In the rows, 128 means zero.
Each row is a point on one shape in 19 dimensions made of curled strands that fork but never close a loop.
lotod: [ 89 117  72 125 128  93 117 120 139 109 155 140  90 106 151 114 107 117
 132]
sima: [143 161 137 126 121 112 104 174 125  82 100 101 181 139 118 146 128 124
 171]
mafe: [139  83 120 124 162 156 120 150 123 140 174  95 137 160 116 143 155 142
 176]
vemen: [113 154 119 182 115 125 161 109 150 224 126 137 203 142 112 107 144 114
 141]
nur: [102 139 151 105 106 182 112  95 119 155 134 162 120 151  98 133 120 167
 118]
zap: [155 183 159 134 107  28 140 153 173 115  28 167 191 109 121 183 179  63
 139]
nafe: [154 163 115 112  77 114 118 102 142  77 155 118  65  70 117 140 116  98
  52]
Ditiz: [150 167 129 112  83 108 122 109 132  78 149 122  71  77 131 135 120 104
  53]
zas: [113 153 119 182 114 125 161 107 150 224 126 137 203 142 112 107 143 113
 140]
lepe: [130 153 152 130 122  80 171 140 124  97  94 151 148 168 193 101  98 139
 131]
sida: [ 88 146 122 205 110 121 175  87 159 230 123 141 205 146 101 122 135 105
 132]
mamop: [118  81 160 105 126 227 116 171 163 114  68 118 131 196  49 187  74  97
  88]
Dep: [104 140 166 102 108 185 109 102 122 160 140 158 121 154  90 130 114 177
 116]
Zimab: [144 169 138 123 100  95 130 125 121  86 137 129  90 106 152 117 121 111
  74]
nito: [143 155  99 117  90 107 113 108 139  80 159 121  69  83 126 129 111 104
  65]
Bozab: [105 131  74 124 117  95 109 115 141  98 164 132  84 101 148 117 109 112
 109]
ket: [111 143 119 109 100 173 121  81 125 151 115 165 125 139 115 130 132 135
 122]
mozin: [164  26 162 168 187 193  99 143  88 150 212  84 145 126 139 190 118 155
 169]
tol: [149 167 130 112  84 107 123 110 131  78 149 122  73  79 133 133 121 104
  54]
zapu: [145  69 129 131 172 165 115 150 115 140 184  87 136 161 119 158 148 151
 180]
muput: [103  62 126 133 153 125 133 125 119 153 143 125  92 107 145 122 126 141
 154]
nis: [139 158 137 126 123 108 113 173 125  84  98 107 181 144 128 141 124 129
 170]
kereb: [155 165 124 110  75 114 121 102 140  75 155 118  66  68 120 142 120  98
  48]
pefu: [145  71 127 131 171 164 115 149 117 141 183  88 136 163 118 156 150 150
 180]
Kikap: [149 142 115 120 164  93 136 139 117 125 100 126 127 109 136  81 181 122
 131]
lur: [132 151 116 136 132 122 148 154 146 173 137 128 161 125 125  83 160 134
 142]
Mono: [118 146 110 110  99 171 129  78 127 152 111 163 127 133 122 132 133 122
 123]
Tis: [102 144 150 108 131  91 172 155 123  98  73 153 170 172 194 106  95 173
 158]
kipog: [137 148 103 102 128 104 142 164 139 137 135 141 132 127 123  67 168 133
 139]
Sula: [109 105 152 102 122 207 109 149 148 144  97 130 126 182  67 159  93 133
 100]
tuvod: [128 154  88 118  94 164 150  70 132 148 110 155 125 118 138 142 128  98
 134]
zano: [105 142 153 109 127  87 186 141 125  99  72 161 162 177 207  99  87 171
 147]
zoz: [109 104 152 102 121 207 109 148 147 145  99 130 126 182  67 157  93 133
 101]
kofe: [ 85  79 106 123 140 110 136 127 123 143 133 151  90 106 146 113 106 137
 160]
gire: [152 141 118 122 170  93 136 133 113 123  94 122 128 107 136  83 182 120
 129]
vuv: [136  96 114 117 151 145 125 151 129 139 166 106 137 154 116 125 162 135
 170]
fosep: [152 159 143 110  93  84 131 100 148 104 107 129  90  80 124 149 137 105
  79]
vugu: [105 133 163 102 113 188 114 114 129 155 131 152 119 162  87 134 112 171
 111]
vivu: [125 172  44 137  74 160 160  55 138 144 109 143 128  91 171 145 129  65
 157]
Rori: [ 94  67 121 127 147 120 134 125 121 151 139 136  89 105 145 118 117 140
 156]
fav: [104 139 165 102 108 184 110 104 122 160 140 159 121 154  90 130 113 177
 115]
kig: [140 162 149 137 116  80 154 138 121  96 113 141 127 149 178 103 110 122
 111]
doz: [106 141 161 103 105 180 109 103 123 157 142 156 119 149  91 130 112 174
 111]
Nop: [117 154 118 178 116 125 158 112 149 222 128 136 202 141 114 105 145 116
 141]
tula: [146 143 112 116 155  95 137 144 122 127 108 129 128 113 135  78 179 124
 132]
Tupo: [166  31 164 163 192 196  98 142  91 150 212  77 142 133 136 190 122 163
 172]
nek: [140 161 149 137 117  80 155 138 120  94 112 142 129 152 179 103 110 122
 113]
kaso: [108 142 157 103 101 175 110 103 125 155 143 153 116 144  93 128 112 169
 107]
Lopa: [130 149 138 111  86 153 109 102 134 123 147 135  99 112 110 132 111 141
  78]
tupa: [133 156 139 125 124 103 121 172 124  86  95 116 179 148 137 136 120 136
 170]
retib: [156  51 144 145 186 179 106 147 104 143 196  80 137 154 127 176 136 161
 179]
kamuf: [104 137 167 102 111 186 111 107 124 158 137 157 121 157  89 131 113 175
 114]
bovi: [101 139 153 104 105 182 113  96 120 156 133 161 120 152  96 132 118 168
 118]
gulu: [107 142 128 108 100 174 118  84 122 152 119 165 124 144 109 130 130 146
 119]
Gen: [142 166 146 135 112  84 145 136 119  93 121 136 116 138 171 106 114 116
 101]
fusav: [183 132 139 155 218  92 126  94  78 105  44 101 128  90 138  95 192 111
 120]
vud: [ 75  97  80 126 135  95 136 132 129 131 126 157  94 110 145 108  95 131
 164]
duku: [139  42 139 164 175 156 120 140 100 152 174  92 132 123 140 158 130 138
 158]
Gor: [131 149 138 111  85 151 109 104 135 120 148 134  98 109 110 133 111 139
  77]
Kerib: [155 164 118 111  76 115 119 103 141  75 156 118  65  69 118 141 118  98
  51]
pubim: [143 145 109 110 146  97 138 151 129 130 117 133 129 117 131  74 176 128
 134]
lal: [107 141 128 107 100 175 117  85 121 152 120 164 124 143 108 130 128 147
 118]
Rasuv: [128  47 136 157 169 144 126 134 107 155 160  98 117 117 141 143 134 138
 155]
toz: [122 141  82 122 106  99 108 112 141  89 164 126  78  94 140 121 110 108
  88]
Bos: [160  28 158 169 186 188 101 144  88 150 209  84 146 127 139 187 119 152
 167]
rezur: [108 105 152 102 121 206 110 148 147 144  98 131 126 183  68 156  93 134
 100]
mogo: [106 115 153 103 119 198 114 138 143 149 109 135 121 177  77 146 102 148
 101]
tun: [144 168 139 124 101  93 129 126 120  86 136 129  91 107 154 116 121 112
  75]
dudel: [127 153 141 124 127  99 131 169 124  89  94 124 177 154 148 130 115 143
 168]
mim: [148 167 131 113  86 105 124 113 130  80 147 122  74  81 134 131 121 105
  56]
reset: [ 83 110  73 126 132  94 121 122 138 115 148 145  92 106 151 112 104 119
 142]
paru: [115  88 157 101 125 221 111 164 156 125  78 125 133 190  53 179  78 108
  95]
Bes: [149  38 144 168 179 167 114 143  94 150 188  89 143 126 139 171 124 141
 161]
Sako: [143 166 144 133 111  84 141 135 120  92 126 134 110 131 168 109 117 116
  95]
samil: [106 119 156 104 118 194 115 132 140 150 115 138 117 175  80 142 106 155
 103]
mosir: [135 156 140 126 124 105 119 172 125  86  97 114 179 148 135 137 122 135
 169]
Zaro: [179 132 136 150 213  92 128  99  83 106  50 102 128  92 139  94 191 112
 121]
Fami: [136 151  92 119  95 104 111 109 141  83 160 122  72  88 132 125 110 105
  74]
Genu: [135 112 108 113 141 132 131 155 133 139 157 119 136 146 116 107 165 131
 161]
Tevuz: [ 93 120  72 124 125  93 113 119 140 105 158 138  89 104 150 114 109 115
 125]
ravok: [ 96  65 122 127 147 120 134 125 121 151 141 133  89 105 145 118 120 140
 156]
riru: [163  26 162 168 187 192 100 143  88 151 213  84 145 127 140 190 118 156
 169]
funa: [ 96 149 120 199 110 121 172  90 156 229 123 141 206 147 103 119 137 107
 134]
tam: [166 136 129 137 193  91 132 114  95 113  69 112 126  97 139  90 189 116
 125]
Fava: [139 158 138 126 123 108 112 174 124  83  99 109 181 143 128 141 124 129
 170]
zab: [146  38 142 168 178 164 116 141  95 150 184  89 140 126 140 168 124 139
 160]
riz: [105 130  74 124 118  95 109 115 141  98 163 132  85 102 147 117 109 112
 110]
kageb: [ 80 107  75 126 133  95 125 125 136 119 143 148  93 107 150 111 102 122
 149]
meni: [139  87 117 121 158 151 122 150 125 139 172 100 136 158 116 135 158 140
 174]
Gab: [142 166 145 135 112  85 143 137 119  92 124 136 116 137 170 107 116 116
 100]
zitoz: [ 59 136 135 225 114 125 188  86 177 239 126 128 199 139  93 141 133 107
 124]
zitu: [156 164 120 110  75 116 119 101 142  75 156 117  65  67 117 143 119  97
  49]
zofe: [112  94 156 101 124 216 109 158 152 133  84 128 133 186  57 173  82 116
  98]
zes: [146 164 135 126 122 115  97 174 126  78 100  95 183 134 109 150 133 119
 170]
runak: [128 153 143 123 126 101 132 169 123  90  94 124 176 154 151 129 114 143
 168]
Lipa: [135 113 109 113 142 131 131 154 134 140 156 119 136 145 116 104 165 130
 160]
ninuv: [103 128  74 124 119  94 109 117 141  99 163 134  85 102 148 116 108 112
 112]
naruf: [ 88  74 111 124 141 112 136 125 123 145 135 147  88 106 145 114 109 139
 158]
nel: [129 153 120 153 128 127 150 141 147 197 135 126 180 129 123  92 155 129
 143]
Nupul: [ 80  87  94 123 138 103 137 130 125 138 128 157  92 108 144 111  98 134
 163]
rilat: [163 137 126 134 187  90 133 119  99 116  73 115 127  99 138  88 187 117
 126]
bave: [148  37 143 168 179 166 114 141  94 151 188  90 141 126 140 170 124 140
 161]
fel: [151 161 128 114  77 130 117 104 141  88 154 123  75  79 117 143 118 108
  57]
lud: [127 154 121 161 124 128 151 134 147 207 134 128 189 132 120  97 153 126
 143]
zanel: [106 123 158 103 117 193 117 127 136 151 119 142 118 172  83 138 108 161
 105]
zuku: [157 139 122 127 178  91 134 127 106 120  85 119 126 102 137  86 186 118
 128]
Megit: [142 161 138 126 122 111 106 174 126  82  99 102 181 141 120 146 128 125
 170]
rit: [124 151 143 121 127  98 139 167 123  91  91 129 175 157 156 126 112 148
 168]
Vopu: [145 168 142 129 106  88 136 132 120  88 132 131 101 120 161 111 119 113
  84]
vad: [123 154 120 170 120 128 155 123 147 216 130 132 196 137 117 101 148 122
 143]
lup: [134 149 111 121 132 115 146 160 144 156 137 133 147 126 125  76 164 134
 141]
Ralos: [151 175 164 125 109  30 140 134 172 113  39 151 165 105 128 172 162  73
 131]
borod: [175 132 134 146 206  91 129 104  86 109  55 106 126  94 139  93 191 113
 123]
Mukeb: [137  89 116 120 156 149 123 150 126 140 171 102 136 158 115 132 159 138
 172]
bazi: [ 76 101  77 127 136  94 132 128 132 127 132 154  94 109 147 109  99 126
 159]
volit: [124 150 145 121 128  97 138 168 123  91  91 128 175 157 156 126 112 147
 167]
ninu: [151 167 128 111  82 110 122 108 133  77 149 121  71  76 129 136 121 102
  52]
bod: [130 162  67 125  88 161 161  61 134 146 112 148 121 105 153 148 125  84
 142]
zuzum: [122 148 152 123 123  82 178 139 125  98  86 155 155 172 198 100  93 151
 137]
fofi: [151 176 164 125 110  30 140 137 172 112  38 153 167 105 128 173 163  73
 131]
bon: [135 150 136 113  84 149 110 104 136 116 149 132  95 105 113 134 111 135
  74]
fuzil: [ 79 104  76 126 134  95 127 126 135 122 140 150  93 107 150 111 102 124
 151]
lero: [145  73 126 130 169 163 117 149 118 140 181  90 136 162 119 154 151 149
 179]
Rova: [169 136 130 139 196  90 132 112  93 112  65 111 126  97 138  91 189 115
 124]

Start at the first point of each line and follow the strands to each of the others. Where do the paths split? Write each fork as brackets around the two groups it separates, the group with the point that comes earlier in the line first. The first line is answered.
lur | lud, zes, mogo, ket	(lud (zes (mogo ket)))
tuvod | Gab, zofe, Zaro, funa	((Gab (Zaro funa)) zofe)
kaso | rit, vad, vugu, rilat	((rit (vad rilat)) vugu)
bave | sida, Rova, nur, tun	((sida Rova) (nur tun))
Dep | tula, mamop, tun, lud	(((tula lud) tun) mamop)
Sula | tula, mamop, Sako, tuvod, sida	((((tula sida) Sako) tuvod) mamop)
funa | Zimab, bod, zitoz, tam	(((Zimab bod) tam) zitoz)
ravok | doz, fusav, zas, zap	((doz zap) (fusav zas))
Gor | lal, nel, Sula, tam, Gab	((lal Sula) ((nel tam) Gab))
retib | fav, runak, fusav, lur	((fav runak) (fusav lur))
meni | tula, fav, mosir, zitoz	((tula zitoz) (fav mosir))
fav | Nop, Fava, gire, mogo	(((Nop gire) Fava) mogo)
Nupul | vivu, zas, Rova, fosep	((vivu fosep) (zas Rova))
Bos | sida, Zaro, vugu, Sako	((sida Zaro) (vugu Sako))
Bos | paru, volit, tuvod, Nop	(((paru tuvod) volit) Nop)
zuzum | fusav, vad, fosep, runak	(((fusav vad) fosep) runak)
lotod | Sula, rit, vemen, gire	((Sula rit) (vemen gire))
zoz | Nop, fusav, mamop, Mono, Sako	((((Nop fusav) Sako) Mono) mamop)
Rova | zanel, zas, fusav, tuvod, zuzum	((((zanel tuvod) zuzum) zas) fusav)
Lopa | Sula, zes, lud, gulu, zuku	((Sula gulu) (zes (lud zuku)))
